Which row each row swaps with, under one turn or mirror
Miv: [-2.11  0.42  1.22 -0.94  0.19  1.95  1.54  0.48  0.44  1.38  0.21 -1.94
  1.62  0.27 -2.06]
nuv: [ 1.95  1.84 -0.33  1.29 -0.71 -0.41 -0.96 -0.57  0.90  2.06  0.21 -0.81
 -0.77 -0.93  1.34]
gir: [-1.39 -0.82  0.43  0.06 -0.76 -0.02  0.88  4.40 -0.58 -0.47  0.05 -0.99
 -0.48 -0.22  0.10]
zos: [ 1.29 -0.31  1.35 -1.03  1.64 -0.14  0.81  0.72 -1.70 -1.20 -0.79  3.11
 -0.35  0.62  1.83]
Madeb: [ 0.52 -1.36 -0.33  1.42 -0.94  1.38 -1.74 -0.70 -0.08  0.31  0.58 -2.12
 -0.43  2.30  0.57]
funir: [-0.99  0.78  0.77 -1.73  2.25  1.65  0.26 -0.08  0.99 -2.25 -1.19  1.81
  1.51  1.02 -0.52]
boz: [-0.35  0.61 -0.19 -1.21 -0.28 -1.26 -1.77  0.79  1.14 -2.11  0.18  1.84
  0.15 -1.83 -0.06]
fud: [-2.32  0.21  1.26 -0.43  0.22  2.14  1.42 -0.40  1.06  1.01  0.01 -1.57
  1.48  0.30 -2.05]
nevo: [ 0.59  0.72  0.94 -0.46  1.10  1.54 -1.45  0.13  1.48 -1.80 -1.56  2.66
 -0.98 -0.35  0.62]
Kitef: [ 1.40  0.83  0.51  0.08  0.25 -0.20  1.26 -2.62 -0.96  2.48  0.63 -1.19
  0.73  0.81  1.30]
subuk: [-0.61  1.11 -0.11  1.23  0.01 -0.48  0.85  2.93 -0.74  1.37  0.11 -2.09
  0.66 -2.22  0.76]
nodaf: [ 1.77  0.68  0.75  0.09  0.31 -0.56  1.22 -2.48 -1.23  2.44  0.38  0.17
  0.63  0.90  1.29]
Deno: [ 0.77 -0.57  1.25 -1.27  1.80  0.29  0.75  1.36 -1.49 -2.08 -0.99  2.52
 -0.58  0.61  1.93]
gon: [ 1.07  0.83 -1.12  0.73 -1.21 -1.95  0.06  1.23 -0.51  1.58  0.73 -2.13
  0.42  0.87  1.51]
Vot: [ 1.03  1.26 -0.01 -0.21  3.03  0.37  1.13  2.57 -0.80 -2.17 -0.42  1.13
 -0.11 -1.25  0.33]
Bomad: [ 0.91 -0.81  0.11  0.58 -1.13 -0.07 -0.38 -2.57  0.18  0.94 -0.35 -1.82
 -0.05  2.16 -0.44]
Dufa: [-0.08  1.36 -0.56 -0.46 -1.11 -1.49 -1.50 -1.45  1.45  0.39  1.03 -0.22
  0.84 -1.71 -0.47]
vogig: [-1.53 -1.00  0.77 -0.74 -0.85  0.30  0.78  4.30 -0.82 -0.30 -0.14 -1.04
 -0.20  0.37 -0.41]
leku: [ 1.12 -1.45  0.16 -2.47  2.63  0.62 -0.09  2.22 -2.31 -0.33  0.31  0.37
 -0.82  0.30  1.33]
vopud: [ 0.40  1.35 -0.23  0.56  3.49  2.64  0.11  1.99 -0.26 -1.56  0.74  0.09
  0.48 -0.92  0.42]
Sogal: [-2.51 -1.28  1.67 -0.52 -0.24  2.00 -0.59 -0.34  0.91 -1.05 -1.96  0.08
  0.90  0.66 -1.03]
Der: [ 0.97 -0.92  0.28 -2.10  1.71  1.22  0.02 -1.90 -1.30  2.30  0.89 -1.68
  0.38  1.16  0.12]

leku swaps with Der
Miv swaps with vogig
gir swaps with fud
Madeb swaps with vopud

Which row each row swaps with, under one turn or mirror
lim: [ 0.45  0.94 -0.12  1.17 -1.18  0.57  0.07  1.17  2.73 -0.64 -0.35 -0.25
 -0.53  0.73  2.72  1.44  2.34  1.29 -0.38  0.25  0.22 -0.26  2.45  0.91
  0.69 -1.74  0.23  0.35  0.05 -0.48 -1.98 -0.86  1.29  1.37  0.73  0.67
  0.51 -2.24  1.15 -0.59 -1.59  1.27]
Lunur: [-1.16 -0.60 -1.49  2.48  0.02  0.12  1.12 -0.74  0.08 -0.02  0.95 -1.13
  0.42  1.03 -1.45 -0.63 -1.69  0.30 -0.45  0.98 -0.55  2.55 -2.22 -0.40
 -2.93  0.75 -0.91 -0.18 -0.05 -1.38  0.18  2.18 -2.59 -0.59  0.13 -2.14
 -1.26  0.99 -0.38  1.56 -2.73  2.04]
kepus: [-2.93 -0.59  0.62 -0.22 -0.45  0.79 -0.41 -1.75 -1.52 -0.80  0.89 -0.25
  2.45 -0.41  2.88 -0.57  1.27  0.59  0.73 -4.04  2.11  0.73 -1.47  0.81
 -0.72  0.82  1.69  0.80 -0.69 -0.10 -0.23 -0.31  0.83 -1.13 -0.10 -0.48
  0.53 -0.24 -2.12  0.87  1.12  0.27]
tibot: [ 1.43  0.54  0.61  0.24 -0.42 -0.96  0.53  1.53  2.27 -1.58  0.43 -1.73
  0.81  0.06  2.78  1.23  1.35  1.00  0.70  2.28  0.00 -1.66  2.83 -0.07
  0.74 -0.92  0.85  0.59 -0.09 -0.65 -0.72 -1.16  1.09  0.60 -0.21  0.21
 -0.42 -2.04  0.17 -0.37  0.14 -0.35]
foz: [-0.19 -1.50 -1.10  2.31  1.33 -0.10  0.40 -0.42  0.38  0.99  0.43 -1.16
  1.80  1.52 -1.19 -0.34 -2.07 -0.54  0.78  0.91 -1.08  2.10 -1.26 -0.57
 -2.70  2.05 -1.80  0.32  0.49 -0.19  1.85  1.64 -2.52  0.76 -0.84 -2.47
 -0.03  1.79 -0.27  0.65 -1.85  0.46]
Lam: [-3.13  2.03  0.10  0.62 -0.10  0.22 -0.90 -0.83 -1.24  0.91  0.26  1.09
  2.59 -0.51  2.04 -0.79  2.27 -0.27 -0.02 -3.74  2.20 -0.45 -0.62  0.49
  0.17 -0.06  0.70  0.15 -1.06  1.69  0.61  0.26  1.27 -0.79 -0.21 -0.64
  1.18 -0.05 -2.11  0.14  1.10 -0.25]
dazad: [ 0.03 -1.77 -2.00  1.33 -0.17  0.74  0.47 -0.64  0.53  0.31  0.51 -0.92
 -0.61  0.97 -1.66 -0.75 -1.81  0.66  0.37  1.84 -0.76  3.53 -1.58 -0.13
 -1.49  1.56 -2.04  1.45  0.54  0.12  1.07  0.29 -2.22  0.54  0.59 -2.59
 -0.86  0.87  0.90  0.19 -1.64  1.46]
Nuson: [ 1.22  1.88  1.98 -0.23 -1.06  0.43  1.18 -1.31  1.78  1.55  0.37  1.11
 -0.94  0.99 -3.21 -0.03 -1.37 -1.70  0.01  1.43  0.22 -0.63 -0.39  0.88
 -1.07 -0.52 -1.49  1.03  0.65  0.35  0.95 -0.32 -1.46 -0.91 -1.52  2.84
 -0.50 -0.15 -1.74 -0.69  0.85 -2.16]
befez: [ 0.00  0.55 -1.02  0.44 -1.34 -0.97 -0.37  0.33  1.69 -1.92  0.01 -1.16
  0.19  0.55  3.72  1.20  1.64  2.10 -1.89  1.73 -0.69 -1.16  2.18 -0.29
  0.88 -0.68  0.80  0.56 -0.51 -0.49 -1.58 -0.68  0.34  1.19 -0.70 -0.37
 -0.40 -1.08 -0.72  1.83 -0.93  1.61]
veres: [ 0.75  1.33  0.06  0.05 -1.75 -0.38  0.05  1.72  1.02 -1.70  0.02 -0.43
  0.45  0.96  4.10  0.25 -0.08  3.57 -1.26  1.32 -0.52 -1.11  1.69  1.19
  0.22 -0.29  0.08 -0.28 -0.24 -0.07 -0.75 -1.45  1.81  0.98  0.27  0.47
 -0.95 -0.93 -0.08 -0.81 -0.78  0.93]
seben: [-2.46  0.27  0.48 -0.24 -0.62 -0.16  0.05 -1.70 -2.49  0.09  1.28  0.34
  1.84  0.51  2.18  0.14  1.61 -0.33 -1.05 -4.09  2.10 -0.38 -1.57  0.48
 -0.50  0.33  0.77 -0.18 -0.94  0.71  0.03  2.55  0.94 -1.05  0.28 -0.23
 -0.19  1.24 -1.77  1.90  0.26  0.33]
Sep: [-0.43 -1.62 -1.08  2.31 -0.24  0.21  0.09 -0.59 -0.62  0.35  0.72 -0.75
  0.87  1.08 -1.44 -0.78 -2.28  0.08  0.94 -0.18 -0.95  2.41  0.62 -1.29
 -2.72  2.11 -1.96  0.09 -0.14  0.59  0.67  1.18 -2.03  0.94 -0.16 -3.03
 -0.71  0.17  0.75 -0.17 -2.18  2.60]
zavig: [ 0.31  0.79  1.14 -0.81 -1.30  0.29  1.84 -1.06  0.12  0.80 -0.95  1.09
 -1.40  1.12 -3.26 -0.01 -0.85 -1.57  0.85 -0.60  0.50 -1.96 -1.31  1.44
 -0.78 -0.30 -3.02 -0.16  1.13  0.04 -0.12 -0.02 -2.01 -1.80 -1.99  1.50
 -0.78  0.47 -1.97 -1.26 -1.31 -2.01]
Sorag: [ 1.75  1.10  0.19 -0.60 -0.99  1.01 -0.42 -0.97  1.69  1.76 -0.54  0.75
 -2.74  0.91 -2.97 -0.48 -0.33 -1.21  0.46 -0.55  0.11 -1.75 -0.15  1.83
 -1.24 -1.73 -1.01  0.17  0.38  0.91 -0.38 -0.34 -1.78  0.09 -1.27  1.26
 -0.11  0.77  0.65 -1.59 -0.83 -2.98]
perat: [ 2.91  1.36  0.23 -1.36 -0.25  0.52  1.02 -0.24  1.56 -0.05 -0.27  0.23
 -1.10 -0.12 -1.58  0.51 -1.47 -0.83  2.01  0.28  0.81 -1.66 -0.24  1.52
 -0.74 -0.56 -1.26  0.21  1.10 -0.14  0.22 -1.37 -1.68 -1.52 -1.98  2.15
 -0.59  1.10 -0.87 -2.46 -0.24 -2.60]
Peb: [-2.28 -0.13 -0.17  0.37  0.06  0.37 -0.59 -2.89 -1.58  0.45  1.18  0.56
  1.43 -0.89  1.29 -0.29  0.91 -0.32 -0.42 -5.23  1.23  0.36 -0.91  0.16
 -0.44 -0.01  1.41  0.45 -1.82  1.06  1.24 -0.05  0.57 -0.75 -1.22 -0.25
  0.96 -0.55 -1.93  0.08  1.21  1.35]

perat swaps with tibot
veres swaps with Nuson
foz swaps with kepus
befez swaps with zavig

